M = 11	39	59	45	59	87	16	16	64	46	39	41	36	48	70	15
M[0] = 11
M[6] = 16
M[3] = 45
M[4] = 59
M[14] = 70

grid =
array([[-32, -33, -24, -35, -26, -34, -20],
       [ 22,  12,   2,  33, -29,  -4,  14],
       [ 35, -19, -31, -35,  24, -29,   9],
       [ 25,  24, -19,   6,  -7,  13,  28],
       [ 27, -27,  31,  30,  -6, -18, -17],
       [ 11,  18, -17, -30, -34,  13, -12]])
Rows and columns are counted from 0.
(0, 0) -> -32
(3, 6) -> 28
(1, 6) -> 14
(0, 2) -> -24
(5, 2) -> -17
(2, 4) -> 24
(3, 4) -> -7
(4, 0) -> 27
(4, 1) -> -27
(5, 4) -> -34
(5, 6) -> -12
(2, 2) -> -31
(5, 1) -> 18
(3, 0) -> 25
(1, 3) -> 33
(1, 2) -> 2
(0, 3) -> -35
(3, 3) -> 6
(1, 5) -> -4

x =
[[ 19 -26   0 -54 -17 -52   0  13]
 [  6   0   0 -10 -13   2 -24 -19]
 [-25  59   1 -46   0   7  37 -20]
 [  9  63 -62   3 -29  -7   7  10]
 [  4  35 -71  35   6   6  10  17]
 [ -7  38 -23 -25 -30 -20   3   0]
 [ 53 -24 -29   0  27 -13  14  13]
 [  0   0 -17 -64  12   6  -5   0]
 [ 28 -18   9 -25   0   6 -18 -17]
 [  0 -11   0 -37  15 -46  15   0]]
Indices start at 0.
(0, 0) = 19
(7, 1) = 0
(9, 2) = 0
(1, 3) = -10
(3, 4) = -29
(2, 0) = -25
(8, 5) = 6
(7, 4) = 12
(7, 5) = 6
(6, 1) = -24
(2, 5) = 7
(0, 7) = 13
(5, 0) = -7
(4, 7) = 17
(3, 2) = -62
(9, 3) = -37
(5, 4) = -30
(3, 0) = 9
(1, 0) = 6
(4, 0) = 4
(8, 2) = 9
(8, 4) = 0
(4, 4) = 6
(2, 3) = -46
(8, 7) = -17
(1, 2) = 0
(9, 6) = 15
(3, 7) = 10
(8, 0) = 28
(2, 7) = -20
(4, 5) = 6
(6, 3) = 0

A =
[ 0.110  0.081  0.179  0.116  0.083  0.110 -0.122  0.077  0.087  0.085
  0.057  0.111  0.113  0.145]
A[0] = 0.110
A[13] = 0.145
A[2] = 0.179
A[8] = 0.087
A[10] = 0.057
A[11] = 0.111
A[9] = 0.085
A[1] = 0.081

W =  14.316    9.320    1.785   14.643   14.623   10.153   12.770  -22.480    9.928    6.483   12.258    8.231    6.949   11.785   13.837   17.826
W[-16]: 14.316
W[-8]: 9.928
W[12]: 6.949
W[9]: 6.483
W[15]: 17.826
W[2]: 1.785
W[-3]: 11.785
W[-5]: 8.231

m =
array([[383, 518, 839, 566, 369, 673],
       [664, 401, 192, 451, 656, 319],
       [650, 386,  84, 394, 643, 253],
       [615, 426, 479, 518, 564, 479],
       [390, 426, 534, 525, 564, 479],
       [458, 445, 660, 549, 516, 551],
       [615, 426, 220, 402, 564, 356],
       [615, 322, 189, 518, 815, 263],
       [615, 550, 721, 518, 373, 669]])
m[0][0] = 383
m[8][4] = 373
m[8][0] = 615
m[4] = [390, 426, 534, 525, 564, 479]
m[:, 0] = [383, 664, 650, 615, 390, 458, 615, 615, 615]
m[5][4] = 516
m[4][5] = 479
m[3] = [615, 426, 479, 518, 564, 479]
m[6][3] = 402
m[2][2] = 84
m[2][3] = 394
m[7][3] = 518
m[5][3] = 549
m[:, 4] = [369, 656, 643, 564, 564, 516, 564, 815, 373]
m[6][5] = 356
m[2][0] = 650
m[6][2] = 220
m[8][1] = 550
m[0][3] = 566
m[5][0] = 458
m[1][1] = 401
m[0] = [383, 518, 839, 566, 369, 673]
m[4][1] = 426
m[2] = [650, 386, 84, 394, 643, 253]
m[1][5] = 319
m[7][2] = 189
m[6][1] = 426
m[:, 5] = [673, 319, 253, 479, 479, 551, 356, 263, 669]

data =
[[ 50 -19  12  42  18   3  31  58  56   4]
 [  3   1   0   4   5 -10   5  -1  -1   5]]
data[0,0] = 50
data[1,4] = 5
data[0] = [50, -19, 12, 42, 18, 3, 31, 58, 56, 4]
data[0,1] = -19
data[0,7] = 58
data[:, 8] = [56, -1]
data[0,4] = 18

arr = [-31  23 -11 -16 -16 -64 -37 -35 -37]
arr[-9] -> -31
arr[-6] -> -16
arr[1] -> 23
arr[-7] -> -11

a =
[[2, 4, 5, 4, 3, 4, 3, 2, 5, 2, 6, 1, 3, 4],
 [4, 2, 3, 1, 4, 3, 1, 5, 4, 6, 3, 5, 4, 3],
 [4, 3, 3, 3, 3, 8, 3, 4, 6, 4, 5, 3, 4, 3],
 [4, 2, 3, 3, 2, 6, 2, 3, 4, 3, 2, 5, 6, 3]]
a[0, 0] => 2
a[2, 4] => 3
a[3, 1] => 2
a[:, 5] => [4, 3, 8, 6]
a[2, 7] => 4
a[3, 6] => 2
a[3, 10] => 2
a[1, 7] => 5
a[1, 0] => 4
a[2, 12] => 4
a[0, 5] => 4
a[3, 8] => 4
a[3, 4] => 2
a[0] => [2, 4, 5, 4, 3, 4, 3, 2, 5, 2, 6, 1, 3, 4]
a[:, 6] => [3, 1, 3, 2]
a[2] => [4, 3, 3, 3, 3, 8, 3, 4, 6, 4, 5, 3, 4, 3]
a[1, 8] => 4
a[0, 10] => 6
a[0, 2] => 5
a[1, 5] => 3
a[2, 9] => 4
a[3, 13] => 3
a[2, 2] => 3
a[2, 6] => 3
